Rotation paths and how fast each direction turns (deg/step):
Each turn is a multiple of 5 degrees from 10 to 175, or 0.
Each row of a path follows its step; steps can be skipped.
Rotation 1:
step 2: [  3.2   8.4 -26.6  15.7  25.2  20.8  -7.2  -1.0  -9.2   4.8   1.0  -1.4
 -23.0  11.3  -3.4  10.0  -3.0  -0.9 -18.1  15.2  10.6   9.9  -8.7 -14.3
  16.3  -0.5 -20.0   6.6   7.8  -5.9  -3.1 -14.9  -2.1   1.8 -13.3   6.1
  -0.2 -16.5   6.5  -8.8 -12.2   4.6  12.9  -2.6  -4.0   2.5 -13.0  17.8
  -9.3  23.1   6.3]
step 3: [  0.0  10.0 -14.2  -8.7   7.3  -1.0 -23.4 -10.2  -7.8  -8.4 -12.6  12.7
   6.1  34.3  -0.4   2.2  -4.6  -7.5 -10.0 -12.0 -19.7   9.4  -2.9  12.9
   4.0 -14.3  -2.6 -15.4  -0.4  -8.2   3.8   6.6  -4.6   5.9 -15.7  -2.9
 -10.8   5.1  11.6  14.9  -2.2  -5.5   2.6 -15.3  13.2 -10.7 -10.6  12.0
 -26.3  17.3 -15.5]
step 4: [ 12.8   5.8 -27.1 -16.7   0.8  10.0   4.0   8.5  -4.5  20.2   3.8  -0.1
  -7.5  16.4 -12.5  -2.3 -12.3 -10.0   3.4   1.7  -9.0  10.8 -22.2   9.7
   6.9  -0.9   7.8   1.7   7.0 -22.9 -12.6 -17.7  -0.7 -18.0  -8.9   2.5
  -0.4 -21.1 -23.1  -8.3 -15.4 -14.4   0.0   3.2   3.5   5.4 -11.6  18.1
  -6.9  13.2   3.8]
step 5: [  5.2  -1.5 -14.3   0.0   0.9  -7.3  -2.3   4.3   4.7  -7.9  -6.5  12.5
  -2.5  11.4  10.5  11.2  -1.0   8.2   1.0  29.4 -19.0 -13.3  -5.7   6.0
  20.5 -12.1   0.0   3.4  25.0  -8.1  -3.7  10.7   4.9 -11.2   2.4   2.8
   0.7  -6.0  13.6  -3.1  -0.4  17.4  -4.0 -16.1   3.1 -14.6 -12.3  23.1
 -21.7  27.5  -7.1]
step 6: [ -5.6  -1.7 -17.9   3.4  17.7  -4.3   5.0  19.6  -8.4   8.6  -7.6  -1.7
  -8.1  19.9 -10.9   6.6 -17.3  -1.7 -11.0 -10.5  -3.1 -12.1 -29.2  21.3
   4.6  -2.9  19.5  -7.6 -12.6  -3.4 -20.7   3.0  11.5   6.8   8.2  -2.6
   2.1  -2.3   5.0 -14.0 -14.1  -9.2  16.5 -14.5  21.7  -1.6 -13.6   9.5
  -8.1   0.8 -10.1]
step 7: [ -1.6  11.4 -18.6  20.7   6.8 -11.3 -17.1  10.4   9.3   2.1   9.1  18.1
 -15.3   6.4  -0.3   9.0  -6.6  13.0  19.2   4.7  -0.8   1.5 -31.5  -4.2
  -9.4  -3.6  -9.6  -5.8  18.7 -10.9  -0.8 -16.4 -10.6 -20.3   3.0   2.9
   2.1  -7.5  17.3   9.6 -11.9 -11.6   6.1  -5.3  -0.9 -14.6 -12.0   9.0
  -3.1  20.5   7.0]
step 10: [ -6.5   5.9 -16.9   4.9   9.2  -5.4   5.1   1.0 -16.7 -15.5  -3.0   7.2
   1.2  12.3  15.8  21.3 -18.1   0.2   5.5   4.6  -9.3   2.7 -16.9  -9.4
   4.5   3.6 -33.7 -13.3  -1.0   3.2 -12.3  17.0   0.9  -7.8 -12.4   5.5
  -9.7 -14.7   7.9   1.5  -7.9  20.1  13.3 -10.7   0.7 -18.9 -15.4  -6.0
 -23.7   0.9   1.1]
step 11: [ -3.5  -3.1  -6.8  -7.8  18.0   5.1 -17.9   4.9  -0.2   2.8 -12.1   3.6
  -1.3  11.2   5.6  20.5 -12.6 -21.9   0.3 -16.0  -0.4  10.8  -8.8 -13.6
   0.6  -3.6  13.9  -3.6  -1.5  -6.7 -14.9  -5.6   0.5  -1.5  -5.3  10.4
   9.5 -30.7   4.6   1.4   1.2 -24.7   6.1  11.9  28.9  -5.1 -18.3  -5.2
 -14.2   4.0 -19.7]
step 12: [ -6.4  18.7 -12.4   2.0 -13.4   3.0 -10.9  22.2  -8.2  -1.8  -2.9 -14.6
  -3.2  13.8   7.9  15.0  -8.4   0.2  23.7  -2.2 -11.2  -0.1   0.7  -2.6
  -8.1  -5.5 -18.3  14.4  12.8 -21.1 -15.2  -3.5   4.4 -20.6 -17.5   8.1
 -27.8 -19.2   8.6  -1.3   6.5  -0.6  -8.2  -9.3  -0.9   0.5 -14.8   9.3
  -9.9  15.8   3.7]
step 14: [-10.2   5.9 -20.1   7.8   0.5   3.0 -14.1   4.2   4.7   5.3 -21.5  11.2
   4.2  33.0  -0.8   9.4  -0.4   7.9  -8.0  -6.6   0.8  -5.0 -11.8   0.4
   7.3 -14.5   2.6  16.9  -1.2  -9.3 -13.2 -11.1  -4.6 -21.8 -13.7  20.6
 -12.7  -0.7  22.1  -9.4  -6.5 -21.1  -3.8 -15.3   6.0 -12.6  -6.2   5.4
  -4.9 -18.5   0.4]
step 15: [ 13.3   0.5  -8.8  -2.2   9.5   6.0  -3.3  10.9 -12.8  11.8  20.4  18.7
  -8.7  17.1  14.7   9.4  -8.9  -2.4  11.7 -11.8   2.5 -15.9 -12.2  10.1
   6.0   3.4  -8.7   6.5 -16.6  -7.7  -0.4  -1.7  10.3  -9.9 -28.6   8.4
   5.4 -17.2  -6.0   9.8 -19.8   6.7  -6.0 -13.4  -4.5 -25.6 -12.3  -0.9
  -4.6  23.3   1.5]
Speeds:
[ 4.2 -1.8 -0.9  5.1  6.8 -5.1 -2.7  3.6  0.2 -1.4  6.5  1.5  4.1 -6.1
 -1.6  3.4  0.3  5.7  0.1 -0.6  4.9 -1.7 -3.4  3.4 -4.2  3.9  0.5 -3.1
 -3.3  0.8  1.2  2.4 -3.7 -2.7  3.0  1.7  0.2  6.9  0.6 -3.9 -2.1  2.0
 -5.2  6.0 -1.2 -4.7 -5.7  0.5  2.0 -2.9 -2.1]	40
[-8.1  3.6 -8.3  0.7 -1.5 -2.7 -2.2  0.4 -3.2  2.1  2.4 -7.7 -2.6 -2.2
  1.0 -1.6  6.4  2.0  0.5 -1.5 -3.3 -2.6 -2.2 -4.0  1.3  4.7  2.7  0.2
  0.9 -5.0 -1.0 -7.7 -0.7 -3.4 -1.0 -1.3  0.2  1.8 -4.1 -0.8 -5.7 -3.2
 -5.2 -2.3  1.0  4.0  0.3 -2.4  0.8 -6.4 -1.7]	140
[ 2.3 -5.3  2.6  2.2  0.1 -1.6  3.8 -3.3 -4.3 -4.6 -1.4 -3.1 -3.9  0.5
  1.9  3.6 -2.6 -6.1  7.6 -3.6  4.1  1.1  2.1  1.0  3.1 -1.9 -2.5  0.2
 -1.1 -3.6 -5.1 -3.4 -1.4 -4.0  0.7 -2.9 -1.0 -0.4 10.3 -1.8 -2.9  1.2
 -5.0  4.7  0.1  0.8  6.0 -5.1 -0.7 -2.6 -2.7]	25
[-1.6  8.2 -6.8  5.1 -4.1  1.8  4.6 -0.1 -1.7 -4.6  1.0 -2.9  1.3 -1.0
 -3.1  2.7  2.1 -1.7 -8.4  2.1 -0.1 -8.3  2.3  2.1  0.3 -2.4 -1.5  7.4
 -0.4  1.9 -2.2  4.9  0.0  2.1  5.7 -1.9  2.3 -1.3  2.9 -3.7 -1.0  4.8
  1.0  5.8  2.3  0.9  2.6  0.3 -0.7  1.7  1.0]	95
[ 2.8  0.2  3.7  7.4 -0.9  0.0  3.3 -4.1  3.4  0.0  2.0  0.7  0.9 -5.6
 -1.6  1.2  3.2  4.7  6.8 -2.4 -1.5 -5.9 -7.1  0.9  5.0 -4.8  4.2  0.6
 -3.7 -2.2 -0.4  1.6  1.0  0.4  2.8  1.8  2.1 -1.0 -0.2  3.6 -4.0 -2.1
  6.3 -8.2  2.1 -2.6  4.5 -2.3  4.2  0.4  3.4]	40
[-2.9 -4.2  2.6 -1.4  6.4  0.1  2.0  1.3 -2.0 -5.7  2.8 -4.4 -2.2  1.5
 -4.9 -1.9  1.3  9.4  0.2 -0.9  4.1 -6.5  2.2  4.9 -1.6  2.6 -2.4  0.2
  1.5 -1.8 -1.0  2.0  2.6  3.3 -7.8 -3.5 -4.4  0.2  1.1  4.7  1.5 -1.2
  1.1 -0.9  5.7  7.3  0.2  0.2 -1.8  5.0 -0.8]	110
[ 2.5  2.2 -3.1  2.0  0.7  3.3 -4.1  7.7  2.7 -6.3 -5.1 -2.5  1.5  3.5
 -1.7 -4.3 -3.0  2.1  1.2  0.2  0.7 -1.4  4.2 -0.9  6.7  0.7 -1.4 -3.1
  6.1 -4.0  5.2  2.8 -1.6 -5.0  0.6 -2.9  2.6  1.0 -1.0  0.1  1.5 -1.1
  4.1  0.1 -1.5 -4.0  1.4 -6.8  8.1 -0.2 -5.7]	160
